One turn sends every row of this set to another row. A few are shown first. Where does it send the rows asked after them?
J_784: [  8 -11  32  26  27  11  -3 -27   1  35 -21  16 -10   7  60   2 -27 -21
  14  21 -19 -41]
J_877: [ 11  61  -5   9 -28  36   4  10  -5  -2   7  37  17 -10  -1 -11  12 -28
 -24   6   9  -2]
J_448: [ 16  31 -10  -2  12  43   4 -22 -12 -13  19 -23 -30  11  38  -4 -35 -31
  27 -10  -1 -37]
J_281: [ 33  50   5  42   4   5  20   1 -19  12  29   9  19   7  29  -5 -14 -33
  -3  11 -29 -23]
J_71: [ 13  -1  30  35  24  21  -1 -27 -10  35 -31  19 -16   0  51   4 -25 -24
  26  15 -14 -34]
J_420: [-27   7  22  20  -1  10  49  -2  33  11 -10   0   0  21  -8 -48  31  15
 -21  23 -12   8]
J_119: [ -8  28  13   8  -6  35   9   7 -11   1 -13  12  12   4  36  26 -38 -38
 -44  22 -38 -39]
J_254: [ 14  -7  26  33  29  14   7 -29 -10  32 -23  15 -13  -2  54   8 -22 -26
  26  15  -9 -27]
J_126: [-27 -11   7  13  -8  25  43 -21  14  -8 -31  10 -17  11 -31 -19  22  28
  -6   8 -10  13]
J_662: [ 19 -14  34  25  21   9  -2 -28  -1  27 -26  16 -13   6  58  11 -22 -19
  19  17 -18 -39]
J_781: [-22   0  -4 -11  -8  51  13 -20   9 -26 -17   5 -34  -1  -3  -4  -9   2
  58  -5   3   2]
J_20: [  8  24  -3 -17  12  35  -8 -19   3 -11  22 -22 -23  22  47 -11 -41 -25
   9   0 -13 -55]
J_454: [-37  17  25  23  -8  38  38   0  29  17 -39   5 -11  19 -17 -42  19  16
 -26  22 -15   1]
J_400: [  2  36   4 -19 -34  18  -4   8  17 -13  13  36  26   3  17  -5   8 -22
 -50  17  -4 -21]
J_47: [ 14  39  -6   1   9  51  -5 -17 -12  -8  11 -21 -32  11  35  -8 -40 -28
  25  -8  -6 -45]
J_750: [-13  -3  17  18 -18  17  21 -17  30   2 -25  13 -15  28 -32 -41  23  42
 -10  15 -27 -15]
J_440: [ -5  11  33  23 -25  21  37  -3  31   3 -37   4 -15  27 -20 -35  32  26
 -15  16 -19  -5]
J_679: [ -6   7  14 -15 -18  26 -24 -16  42 -10  -1   9 -22  29   8 -38  -8  27
  41  11 -26 -45]
J_914: [-19  -9   2 -22   3   8  -1 -18  42 -14  30   3  -8  21  21 -42  -2  15
  40  14 -15 -24]
J_138: [-28 -10   7  14   1   4  34 -18  29   5  -3   9  -3  23 -19 -47  24  33
 -13  18 -19  -1]
J_488: [ 19  21   0 -17   1  35 -11 -19   4 -18  16 -23 -29  23  44  -2 -38 -21
  14  -4 -14 -57]
J_156: [-49  18  -9  -4  10  65   0 -13  14   2 -11   7 -25  -3   0 -32 -23  -1
  44   6  -1  -5]
J_642: [  6  15  12   1  -9  22  21   1 -15 -15  -9   9  10   4  37  40 -29 -38
 -37  16 -33 -27]
J_734: [-44   3   4  21   0  40  30 -16  18  13 -32  12 -13  14 -32 -40  10  26
 -16  16 -16   3]
J_287: [-20  -4  25  15 -13  20  57  -7  24  -7 -29   0 -11  15 -14 -21  34  14
 -15  15  -7  16]
J_718: [ 16  55  -4   8 -29  30  10   6  -7  -9   9  36  18 -13   1  -7  15 -30
 -22   3  12   4]
J_892: [  8  37   7 -18 -39  21  -6   9  16 -16   4  38  22   6  14  -2   9 -19
 -47  15  -7 -23]
J_74: [ 48  54  13  46 -15  13   8   3 -20   9   9  12   8  11  20   3 -13 -24
  -1   6 -34 -32]

J_281 moves to J_642
J_750 moves to J_734
Where do these go?
J_20 moves to J_448
J_71 moves to J_784
J_420 moves to J_287
J_679 moves to J_156
J_718 moves to J_892

One turn sends every row of this set to another row. A few are shown first. Where does it send the rows asked after them?
J_916: [  6   3  29 -23 -15 -22  14 -17 -24 -32  28  31  14  25  37  18]
J_266: [  2 -24  14 -21 -36 -30  -7  11 -14  -5   3  11  -6 -30  23 -63]
J_723: [ -2 -24  31 -50   5 -73  -3   2   2  13   8   1  13  38  39  -7]
J_643: [ 10 -13   9 -18  -8 -15  23  38  51 -10  31  15  -8  15  58 -13]
J_685: [ 19 -36  29 -31  -9 -41   7  10   9 -25 -18  27  -1 -10 -17   8]
J_741: [  2  12 -30 -24  17 -21  14   7 -16  -2 -20 -24  -3  -3  40 -39]
J_818: [ 10  12  37 -33 -12 -10   6   7 -12 -23  38  26  32  10  21  12]
J_565: [ 15 -49  30 -76   5 -31   6  34   9   3  -4  12  -9 -13  20  11]
J_713: [ 12  29   8 -55   7 -27  -2   1 -34 -17  32  24  -9  11  33  39]
J_935: [ 23  11  11 -62   7  -5  16   9 -38 -26  32  15  -4  -7  25  23]
J_884: [-18  -8 -15 -20 -18 -16  -4  11  41   7 -22  38 -14  15  60   8]
J_310: [ 23  20 -20 -25  21 -48  21  12   1 -10  29  -7 -37  26  58 -24]
J_731: [ -2   7  56 -42   2 -30 -11  11 -23 -11  36  19  -3 -13  53  26]
J_973: [ 34 -12  26  -9  10 -27  11  21  10 -26  12  21 -63 -26  47 -21]
J_603: [-10  13   8  -4  24 -36  -9  53  15   5   8 -14 -24   4  61   8]
J_302: [ 34   9 -16 -21  11   3   7  52  22 -14   4  27 -36   1  17   5]
J_839: [  5  -4  20 -34  17 -89 -13  -6 -21  -6 -13   0 -21   6  12  10]
J_800: [  6   4  -3 -50 -21 -30 -35  39  -9  16   4  24 -30 -42  12 -30]
J_401: [  4   0 -24 -60 -43 -31 -19  19  15  19  21  46 -16   8  29 -27]
J_347: [ 23  16  11 -16   2 -32   5  -4   8  -7   1   2   0 -22  25 -70]
J_361: [-36 -12  -6 -15 -45 -49 -28  17  11  12  -3  28 -11   4  46  -6]
J_455: [-29 -11 -23 -24  -1 -36  17   5  16  -6 -17 -14 -20 -15  72  -1]
J_202: [ 24  16  12  30   9 -34   1  12   3 -22  -1  15 -21  23  26 -29]
J_146: [  2  -8   0 -69   6 -54   0  32  19   9   8   0  19  15   3  21]
J_700: [ 38 -29  12 -51   6 -53  12 -16 -23 -16 -14  26 -25  19   4  -9]
J_357: [ 19  16 -13 -51 -11 -24 -11   9  45   6   2  56 -40 -11  38  -7]
J_117: [ 27  18  25 -29   8 -22 -32  18  14  13 -11  36 -33 -32  29 -41]
J_10: [ -2  -3  46 -24   1 -21   2   4 -38 -33  16  12  -7 -22  39  31]
J_250: [ -3  -3 -43 -22 -28 -32   4   5 -30 -10 -11   2  -6   1  10 -38]
J_812: [-25 -17 -31 -41 -23 -51  -6   7 -27   4  -7   0 -40 -12  57 -12]

J_146 moves to J_723
J_117 moves to J_357
Where do these go?
J_935 moves to J_818
J_973 moves to J_302
J_361 moves to J_812

One turn sends every row of this set to another row. A few are shown first. Where does it send the rows asked after them?
J_674: [ 20  18 -31  31  22   1   0  13  -5 -25  -6  -1  -5  -3  39  11  19  11
   6  -2  12  -3 -10]
J_735: [ 27   1  -3  26  -6 -12 -37  18 -42  15  18  13   5  11  18 -41 -34 -25
 -29   9  11 -27   0]
J_154: [  6  15  11   8  31   3 -28  24   3  45   6 -13  22 -24   8  20  20 -53
 -21  -7  32 -70   0]
J_224: [  2  26  27 -54   1  -2  18  35 -33   2  16   0   3  14  25 -39 -10 -36
  -1  13  -4 -20  -8]
J_639: [ 31  24  45  18  -2 -11  -9  18 -22  13 -48 -21  -5   3   8  52   7  23
  -3   9  36 -37 -19]
J_991: [ 19  -5 -13  26 -24  15  -7  31 -11  -5  43  -1   1  -8  35 -19  -8 -33
  15  29  21 -38  -2]
J_423: [-16   4  49  15  14  19 -22  41 -39   7  10 -14   0  -7  25 -20  -8  10
 -25  23  18 -60   9]
J_667: [-23   8  38  10  21  16  13 -27 -41  50  14 -32 -13  26  22 -13  -3   5
  -6  19   5 -33 -15]
J_424: [-15  28  25 -13 -19  21  32  44 -12  24  24 -19  19   7  51   2  29  -8
   8  25  12 -18  -1]
J_387: [ 22  17  21  16   5  21 -28  11   8  14  12 -49 -40  23 -13  -5  18   0
  11   3   7 -60 -35]
J_201: [ 27   5  44 -45   7 -21 -17   3 -13 -12 -50 -12  22  -5 -21  -6  -4  -5
   0  -2  21 -46 -24]
J_371: [  3  -9  -6   9 -13  14 -28  -2  22  -7  17 -32 -29 -13  -6 -35   6   1
   2   3   7 -59   0]
J_503: [ -2  17  27 -22  23  -5 -13  17 -21  96  -9 -17  16 -14  12  -5   1  -8
 -32   3  17 -19  -2]
J_632: [ 35   1  14  23 -36 -29 -12  13 -36  36   9 -25  11  23  -2  20   0 -39
 -39  -7  29 -62  -6]
J_334: [ 34  -6   7  25   9  -5 -13 -26 -14  21 -39 -24 -16  12   7  12 -12  14
  20  19  18   3 -38]
J_757: [ -1 -17   7 -31   7  18  -8   8  -6  46 -13 -35  -8 -49  28  30  34  -2
  -9  -9   1 -51  -6]
J_888: [  5  25 -12 -11  20 -26  21  -3   4  14  17 -16  52  13 -11 -18  29  -7
 -10 -13  32 -42  -6]
J_714: [ 35  -9 -14 -14   2   6 -22 -23  -9  74   0 -25   0 -19  11  28  15 -26
   3  -8   6 -36 -32]
J_6: [ 51   0  -7 -37 -17 -26 -18 -17 -20 -20   0 -19  32 -12  -9   3   1 -21
  16   4 -10 -39 -23]
J_69: [  5   3  21  13 -45  16  29  -7 -18  32 -20 -18  -8   1  57  16   4 -24
  23  25   4  -4 -19]
J_307: [ 24 -16  11   9 -39  -5 -19  13  -9 -22 -30 -16  -1 -11  36  38  13 -50
 -18  -9   5 -43  -4]
J_510: [ 11   0  49  35  -8  19  -1  32 -29   6   4 -30 -27   1  23  11  -8 -28
  17  36  29 -61 -17]
J_322: [ 26   1   1 -27 -53 -18  11  14 -17  28  39 -11  29   2   2 -12  -1 -40
   1   9  24 -59  -3]
J_855: [  4   0   5  -2 -48  -7 -26 -17  24  36   4 -18   7 -12 -14 -39  -9   3
 -12   6  20 -47  12]
J_157: [ 23  20  26 -13 -67 -11 -29   8   5  39 -29 -13 -12 -10   0   2  -9  19
 -23   1  13 -33  10]
J_811: [ 41  -1  -4 -25  14   6 -56  10  -3  25 -12   6  12 -37  14   9  -1 -49
  -1  -6   5 -43 -20]
J_768: [ -1  66  36 -17   7   9 -12  22  14   0 -28  -2  11  20  13 -27  18 -34
 -11 -17  -5 -35 -12]
J_857: [ -2  18  35 -60 -19  12  -9   8   0  26  11 -26  39  15  24  28  38  -9
  -1  10   1 -30 -18]
J_896: [ 23  22  20  -9   0 -43   3 -35 -19  39 -32   1  26  16 -18 -14 -26 -10
 -11  -2  35 -19  -9]
J_792: [ 20  29  44  20  23 -34  -2  13 -49 -16 -34 -23 -20   4   5  18 -22 -24
 -17  14   9 -32   2]
J_717: [ 25 -12  14  -7 -24 -19  14 -48 -24  26 -22 -54  16  -7  -1  22  11   1
  20  14  -4 -31 -26]
J_474: [  8  13 -12  32  46  -3 -11   4 -16  47  -2  -7 -25 -12  26   6  -4 -53
 -24 -11  15 -27  -2]
J_760: [ 19  27   4  70  22 -14  -6  -2 -17  -7   1 -19  13   5  17  17  -3 -35
   8  23  20 -28  -4]
J_512: [ 14  17  49  -7   0  -6  20  -3 -47  36   0 -21 -19  31   2 -20 -27 -49
   9  20  17 -40 -29]
J_228: [ 33  25  -2  13   1 -14 -21  23  -4 -17  29 -21  55  -6   0  21  22 -21
   8  18  19 -57  -5]
J_673: [  0   4  -3  22  11  -3  11  20   1  15  16 -39   5   0  11  25  35  42
  -5  14  38 -32   2]
J_994: [  4   0 -11   7 -31   8  -5 -26  14  21   0 -11  38  14  44  18  25 -48
   5   6   2  -3 -16]
J_675: [-14  65  10   9 -15  -1  20  12  11  23 -13 -13  -3  18  31  -2  34 -13
 -26 -24   1 -26  10]
J_188: [ 29  50  31   1  14  13 -31   2   6  23 -14 -18 -13  39  -8 -25   1 -28
  10  -1  -3 -31 -46]
J_373: [ 10  39  34 -21  16 -48  13  18 -47  31   2 -28  18  20 -10  -9 -13   2
 -29  14  11 -15  11]
J_406: [ -9  -6  28   1 -11   4  11   4 -13   4 -24 -48  18 -30  32  17  22  35
   9  32  -2 -17   3]
J_867: [ 16  15  27 -16  37  -4 -28  43 -34  43 -24 -11 -34 -22  24  17  -8 -18
 -34  -6   6 -25  -1]
J_313: [ 28  -8  36 -36 -63 -10  12   1 -32  12 -29 -14  -6 -14  19  13 -11 -37
   8   7   8 -44 -14]
J_948: [  0   5  29 -59   9  15 -11 -16 -35   4  -7 -14 -19  11  34  -6  -4  -3
   6   8 -27  -7 -24]
J_150: [ 13  41   0  10 -48  -6  -2   4  -1  28 -30  -9 -35   4  36  11   5   9
 -24 -15  -5  -3   8]
J_144: [ -6  18   1 -12   8 -16   6  14 -23  13   5 -16  32  -8  29 -29  -5  26
  -8  30  -6  20  14]
J_517: [  0   6 -11 -32  12 -26  -2  17  -4 -30  -3   5  18 -20   5 -27  -2  11
 -17  -6  20 -25  21]
J_687: [-14  -9  -6 -25  20  12 -11  -3  -5  53 -20  -4   7 -45  39 -24   2 -12
 -12  -2  -7  -6   3]

J_991 moves to J_224
J_994 moves to J_735
J_811 moves to J_867
Where do these go?
J_406 moves to J_228
J_888 moves to J_896
J_157 moves to J_387

One turn sends every row of this set to another row. A few are shown first. Where does it send the rows asked after them?
J_60: [ 24  32  46   4  27  17   5   8   8 -24   1   7  28  18 -19  10  15  11
  -2 -21 -50]
J_834: [ 17  32  30   0 -17  24  -3  24  -3  12 -13 -15 -21   4 -38   8  16  -6
 -13 -22   5]
J_715: [-32  15  38  42 -28   9 -16  19  -7   7 -34  -5  13 -26   8  -2   2 -32
   8  19  12]
J_230: [-15   2  45 -11  32  33   2  -1  19  13   7  62   0 -22  13 -13   9   0
 -16  32 -21]
J_832: [-15  -2  -7  38  34  53   1   2  39  -2 -11  26  11   7 -32   4  21 -28
 -33  24  20]
J_996: [-45 -19  54  47  19  14  16  16   8  10 -25  38  25 -16 -21  43 -31  -8
 -21 -19 -12]
J_580: [-35   7  43   7  34   4 -21  15 -28  35 -25  33  27   6 -27 -25  -4 -27
  -7  31 -23]
J_411: [ -4  -5  -1  -3  -9  38  51  42  26 -26 -48  18   1  22 -19 -23 -32 -26
 -21   3 -18]
J_620: [-24 -54  18  24 -22  42  26   5   4  30 -33  11  39   8 -39 -15 -16   5
 -29   5   3]
J_185: [  7 -19  21  45  38  13   9  16   3  -7 -60  26   1  22  18   7  10 -34
  -4  11   8]
J_644: [-48   0  29 -19 -10  31 -14 -17  36 -14 -27  25  68  -1  -8  -3 -13 -20
  -4  -3 -43]
J_913: [-28 -14  11  14 -16  36 -25   2 -31  -5 -42  22  45   2  -7 -10  -6 -24
 -55 -12   3]
J_532: [ -9   2  25 -22   3  48 -29  17  28 -11 -55  45   4  -1  -8 -31   7 -15
  33  21 -14]
J_438: [ -2  18  29  -4   6  30   3  -2  20 -50 -53  -2  35 -22  18  23   0 -22
  13 -11   1]
J_790: [-18 -19  24  25 -20  40  33  -2  27  27   1  10 -19  19 -50 -11  10 -12
  11   6   5]
J_467: [  4  -7  44   8  -9  68   4  10  36  25  -8   9  34  50 -20  31  -6 -28
   0   8   6]
J_956: [-59  12  61  -2   4  54 -18  15  10  -6 -17  31  47  -7 -41  29 -19 -16
 -26 -21 -25]
J_934: [-14 -23  51  18  14  32  22 -25  42   6  -3  18  13  39 -14  -5  11  15
 -13   9 -52]
J_816: [-14  -8  24  24 -18  25  -9  51 -31   8 -24 -23  10  -6 -23  -5 -19  10
  11   4  18]
J_216: [  9  23  36  -2  12  -3  15  23  18 -37   0  28  12  14 -30 -15  14  -6
 -29 -35 -34]
J_635: [  0 -41  50 -14   8  44  11  12  38 -20 -18  17  64   4 -21  -7 -16  -6
 -14  24 -47]
J_213: [-23  31  39 -18   0  33  18  34 -10   1 -48   6  21   9 -42 -46 -24  -2
 -33  24 -25]
J_12: [-34   9  32  10   7  81   9  13  24 -40 -40  15   6 -33 -21  35 -15 -11
  -6 -16  -2]
J_256: [-10   7  -5  11  43   7 -21  32  23 -11   6  36  10  23   5  32  -4  -9
 -12 -20  -7]
J_982: [ 18  -7  50 -12   8  38   2  43 -13 -44 -22 -13  29   5  23  19  -8  -5
  -6  -4 -20]
J_242: [-38  -3  57  55 -18  50  -9  33  21  -8 -32  34  -7 -35   2  15 -10  -5
  -2   5 -14]
J_962: [ -9  21  48 -18  -4   5   6  27  22 -18 -14  -2 -30  13 -43 -13  14 -10
 -10 -16  16]
J_640: [-16 -29  15 -16   9  25  -2   3  22 -23 -35  25  32 -42 -43  -7 -33 -23
  14  29   1]
J_2: [-23  25  42 -13  19  34 -25   8   0  20 -22  44  12   6 -27  -5  17  14
   2  -3  41]
J_443: [-39  -9  32  34  -3  28  33   5  21 -14   0  10 -23  33 -36 -33  22  -7
  -9   2  10]
J_172: [ -2  12  50  14  30  76  13  -8   6  11  -7 -12  21  12  -3  18 -10  14
  12  39 -19]
J_199: [-22  -7 -25 -26  35  43  10  -1  -2  -2 -40  26  21  19 -25   1 -12 -36
 -26 -17 -18]
J_375: [-27  -5  45  18  25   4  24 -12  32 -13  -9  21  -2  16 -27 -34  10  27
 -33   3 -44]
J_854: [ 20  21   4  38  -1  55   0  20  -5  24  -4  10  21   3   6  14 -17  14
 -18   0 -41]
J_335: [-55 -24  12  25  -1   3  32 -22   1  26 -26  12  36 -13 -15   9 -25 -26
 -15   1  -3]
J_774: [-29 -16  35  19  36  -3 -16  11 -18 -24 -31   9  35 -18 -18   4 -32   4
  28  25   2]
J_599: [-17   9  34  31  28  11  38  36  -8 -20 -51   3  35  55 -19 -12 -22 -11
 -23   2  -8]
J_976: [-20  -5  64  -2  -7  12  17  46  25  -6 -53  28   4  37   0 -34 -26   4
   8  26 -19]
J_441: [-20 -39  37   9 -18  38 -18   9   4 -33 -34  31  22  14  40   3  -4 -37
 -24   6  -4]
J_893: [ 27   4  30  -4 -11  30   8  19  21  51 -16  28  23  -3 -31  24 -32   9
   8  -8  -4]

J_467 moves to J_172
J_441 moves to J_774
Where do these go?
J_256 moves to J_2
J_996 moves to J_956
J_213 moves to J_411
J_580 moves to J_199
J_216 moves to J_962
J_335 moves to J_644
J_635 moves to J_982
J_834 moves to J_790

